Each row is where one point has got to under a steady rotation. How many ticks took it there?
The counts run from 0 to 930.
21  -2  -27  -9  -11  -7  -12  -18  -2  -5  -29  -17  -9  16  -22  18  -8  6  -14  19  -2  2  -12  -21  8  3  6  -4  23  20  9  18  0  -1  23  -1  8  -11  -4  -2  -9  8  -19  5  -14  6  -5  -4  1  -11  1 : 110
8  -3  -21  -12  -8  7  -4  -16  0  -6  -20  -9  2  23  -18  8  -10  -1  -4  27  -5  -1  -20  -15  -9  -1  -4  -14  -4  13  5  -16  -3  16  24  -21  22  -18  0  -17  -18  -5  -18  3  -15  4  -11  5  -1  1  12 : 436
10  -8  -15  -10  -4  -4  4  -18  4  -18  -26  4  -4  3  -6  9  -4  4  -4  30  -16  -2  -20  -10  8  -7  -7  -3  0  18  24  -7  -5  21  16  -11  4  -24  4  -19  -21  -18  -9  -1  -12  11  -10  -3  -12  -19  6 : 308
11  -19  -25  -7  -13  -1  -12  -10  9  -20  -16  -14  4  11  -23  8  9  16  -12  17  -7  8  -11  -17  7  2  12  -14  5  13  5  5  -10  11  15  -9  11  -16  1  -17  -22  -6  -26  5  -9  4  -13  1  -16  5  12 : 185
17  -4  -29  -2  -2  -5  -5  -24  -4  -12  -14  -7  -12  15  -19  17  7  15  1  14  -10  6  -12  -11  3  -5  11  -11  17  13  11  -1  2  18  22  -9  9  -20  8  -19  -25  -2  -21  -3  -20  3  -7  3  -9  -10  2 : 180
-1  -27  -12  16  0  -18  -18  -10  27  -14  -24  0  -9  14  4  10  17  20  10  2  -14  10  -22  -14  6  -3  10  -18  0  2  3  -2  -11  12  3  -5  7  -16  -2  -12  -26  13  -9  -11  -16  4  -1  -4  -18  10  13 : 903
11  -14  -18  4  -4  -2  -15  -18  30  3  -29  -1  -1  -11  2  23  -4  14  -17  25  -14  -7  -20  -14  -14  -3  -3  -19  16  15  4  6  -8  7  14  0  5  -19  -3  5  -5  6  1  -11  3  7  -7  -15  -16  -9  8 : 483
2  -26  -16  -16  -3  8  -20  -14  15  -10  -21  10  5  6  -17  15  7  20  2  13  -10  10  -12  -27  1  1  10  -2  10  14  0  10  -14  15  22  -7  6  -5  -25  -9  -17  -12  -19  0  -15  6  -6  -2  1  4  5 : 830
1  -24  8  12  17  -11  -5  -1  20  0  -34  6  -6  19  -3  7  3  6  5  20  -5  -6  -28  -20  0  -12  5  -10  -19  3  0  -25  1  13  6  -2  8  -8  -22  -18  -20  9  -5  -3  -22  5  2  1  1  19  10 : 7
7  -25  -24  18  -3  -21  -18  -16  15  -12  -27  3  -3  5  2  4  15  28  9  7  -15  2  -20  -15  17  -6  13  -8  3  -3  16  3  -8  3  3  11  8  -11  2  -11  -21  21  1  -3  -14  2  13  -9  -22  -2  5 : 397
-3  -12  -16  1  10  -13  -23  -21  3  1  -24  -12  -5  -3  -3  7  0  0  2  15  -1  -10  -12  -13  -25  -19  5  -15  15  4  8  -22  -4  -2  -1  -12  15  -12  -11  -4  -22  27  17  -2  -26  7  19  8  -15  10  5 : 84
14  -20  1  5  17  -4  -5  0  14  -13  -29  12  10  -2  1  9  6  10  3  21  -2  -9  -20  -20  -12  -21  -3  -11  -10  7  -2  -24  -5  15  -7  -11  9  -6  -12  -21  -19  -3  5  -7  -25  8  -1  -7  -11  19  6 : 11
25  -8  -3  2  1  1  11  -9  8  20  -41  4  1  9  -3  22  -14  12  -9  30  2  -11  -18  -26  -15  -8  -13  -18  -1  8  -1  -8  -4  14  11  -6  9  -11  -6  1  5  2  -14  -6  -9  4  -10  -17  12  -5  9 : 358
1  -33  -6  -4  15  -4  -10  -16  6  10  -41  9  3  2  -1  14  -3  2  10  15  13  5  -8  -22  -10  -9  3  -10  2  2  0  -31  -2  6  4  -15  4  3  -25  3  -12  0  10  -10  -22  0  -4  -1  6  16  14 : 847
26  -2  -25  9  -2  -17  -7  -21  10  -1  -34  -6  -10  -5  4  8  -8  5  -20  28  -6  -17  -25  -14  1  3  2  -16  17  11  8  13  -3  3  12  9  4  -11  5  -9  -7  6  -6  -2  -14  13  2  -12  -17  -10  -4 : 738
21  -18  -7  14  -4  -18  -16  -15  16  11  -34  -1  8  -10  -3  19  11  28  -8  2  -3  -11  -15  -25  -8  -22  6  -5  2  1  0  3  1  3  -4  3  8  3  -13  4  -17  30  -8  4  1  -6  18  -12  -10  10  5 : 406
21  -17  -4  7  9  -16  2  -9  16  0  -25  11  -2  21  -13  24  12  28  1  10  -11  9  -20  -21  10  -11  5  2  4  8  3  8  1  20  12  4  5  -7  -15  -13  -17  6  -27  -6  -19  3  -4  -13  7  -1  0 : 827
23  -4  -8  7  6  2  -1  -17  5  13  -37  3  -1  -7  2  20  -19  2  -4  39  -11  -21  -21  -16  -12  -21  -9  -5  -7  10  6  -25  5  10  13  -6  11  -9  -1  -10  -9  8  6  -2  0  -3  4  -10  -7  -1  13 : 224
8  -34  3  -12  6  -22  2  -4  14  -3  -37  3  -4  13  -9  16  10  15  -7  3  6  21  -13  -16  15  -15  7  0  7  12  17  -9  -3  12  4  -4  -10  -11  -19  -1  -10  -1  -16  -11  -12  1  -16  -7  12  -1  14 : 124
18  -6  -10  -11  0  -12  7  -22  -5  -5  -14  -8  -1  -5  -19  12  9  17  -16  17  7  -7  -12  -10  -10  -18  6  -16  16  11  18  -13  3  29  6  -12  5  -16  7  -15  -23  -8  -34  -3  -16  5  -3  1  -6  -5  8 : 176
22  -16  3  3  10  -18  -7  -22  -10  16  -42  -4  -9  -8  0  14  -11  7  -10  31  13  -18  2  -26  1  -16  9  -12  11  4  14  -5  3  17  2  5  -2  4  -17  7  -12  3  -20  11  -12  2  3  0  4  3  1 : 672
5  -16  -8  -9  2  4  -17  -19  -6  7  -40  -14  -2  -7  -4  12  -24  -6  -6  33  11  -15  0  -25  -22  -15  -3  -19  10  12  4  -15  -7  5  10  -12  10  -8  -16  12  -1  6  1  6  -12  8  0  2  1  10  6 : 926
3  -20  -26  -12  -9  -4  -15  -14  -13  -11  -23  -3  11  12  -23  4  4  14  12  14  -6  9  -12  -24  9  -9  5  11  1  10  20  -10  -11  -1  10  -19  18  -4  -16  -14  -18  10  -3  11  -28  1  10  -3  0  -3  -1 : 452
9  -17  -16  3  6  6  -16  -17  6  17  -26  3  12  -1  -10  19  0  23  13  9  0  -6  -10  -29  -26  -13  1  -8  8  1  -9  -14  -7  8  2  -12  23  -1  -15  6  -11  17  0  -2  -21  4  13  -9  1  11  1 : 916
23  -11  -25  -6  8  -7  -14  -20  -13  -1  -36  -13  0  -12  -15  16  -15  1  -14  30  6  -9  -3  -21  -12  -12  4  -1  31  18  11  0  -4  -15  10  -4  3  -5  -12  -1  -4  11  5  5  -19  3  11  -3  -8  0  -7 : 31
16  -19  -28  1  20  -4  -7  -11  -2  -21  -30  11  4  5  -11  9  1  4  12  27  -4  4  -14  -17  9  -2  4  -3  7  7  9  -17  -7  -3  14  -2  9  -6  -8  -31  -20  -2  12  -9  -33  4  0  -4  -13  13  2 : 521
12  -10  -3  -11  9  -13  1  -11  2  -14  -31  -2  -4  14  -19  8  -1  -4  -3  20  4  0  -24  -12  5  -20  3  4  -5  17  3  -28  9  9  12  -14  5  1  -18  -26  -28  0  -7  -1  -23  3  -6  9  2  21  11 : 512
25  -7  -9  -6  0  -22  14  -20  6  -4  -26  -5  -7  1  -16  9  11  6  -28  17  13  -2  -26  -11  3  -11  2  -11  11  16  10  -7  11  17  9  -4  -2  -8  1  -18  -16  -4  -30  -5  -9  1  -15  -1  -7  -2  14 : 177
2  -20  -23  -15  -4  2  -2  -17  15  -3  -22  3  3  5  -12  18  -1  11  -11  24  -10  12  -15  -7  5  3  10  -11  16  14  21  -7  -4  13  33  -6  4  -26  -8  -11  -10  -9  -17  -7  -2  -6  -14  -6  -3  -12  15 : 52
11  -14  -6  -11  3  -22  -3  -27  -6  0  -16  -1  -8  7  -20  13  18  16  -2  0  0  6  -14  -14  2  -19  12  7  12  11  17  -11  8  20  6  -7  4  -3  -17  -10  -30  5  -30  0  -28  6  4  11  8  0  6 : 251
30  -6  -17  13  -9  -26  1  -19  11  6  -33  -9  -5  -5  0  6  3  12  -26  18  6  -16  -30  -17  0  -3  -1  -16  9  7  10  5  2  2  1  8  10  -7  8  -12  -10  15  -16  1  -10  7  8  -10  -15  -10  1 : 737
14  -6  -8  6  2  -14  -7  -14  16  -15  -21  -3  -21  13  -14  19  0  8  -18  32  -22  1  -18  -6  13  -7  9  -10  8  13  13  9  1  16  26  10  -2  -18  -6  -21  -20  1  -18  0  -4  1  -5  3  -12  -3  5 : 818
11  -24  -8  -14  -11  1  -9  -8  23  -13  -23  7  22  1  -19  20  11  20  -7  6  -18  8  -21  -19  -3  -22  -4  9  -6  25  1  -5  -4  8  7  -17  16  -7  -25  -10  -18  2  -6  1  -1  1  -6  -11  -5  5  18 : 64
6  -28  -13  -6  13  -2  -14  -15  15  -5  -22  9  6  -3  -14  15  13  12  -4  14  4  6  -8  -15  1  -10  18  -10  2  7  3  -24  1  14  18  -4  4  -5  -25  -24  -26  -5  -17  -1  -14  -10  -2  10  -7  24  15 : 261
18  -3  1  -9  -5  -17  -1  -21  -3  17  -42  -18  -6  5  -11  12  -22  -7  -12  19  9  -8  -19  -15  -7  -23  -9  -2  0  16  13  -22  16  7  6  -13  9  -9  -7  7  -9  19  -4  6  -1  -2  -1  -1  8  -6  14 : 294
6  -23  -1  10  0  -16  -20  -15  20  9  -38  -5  -13  -3  9  19  -4  18  -6  11  -4  -6  -10  -23  -9  -11  -1  -20  23  10  4  16  -11  6  -8  5  -2  -12  -12  22  -5  16  -1  -6  -12  18  0  -11  -8  -5  1 : 413
-7  -25  -5  -13  -9  -24  -7  -5  22  -10  -18  -10  -10  6  -16  4  15  6  -23  10  -2  8  -22  -6  10  -4  16  -7  6  10  21  -8  0  7  14  1  -6  -15  -23  -13  -22  8  -26  -1  -5  -2  -4  8  -1  3  17 : 892
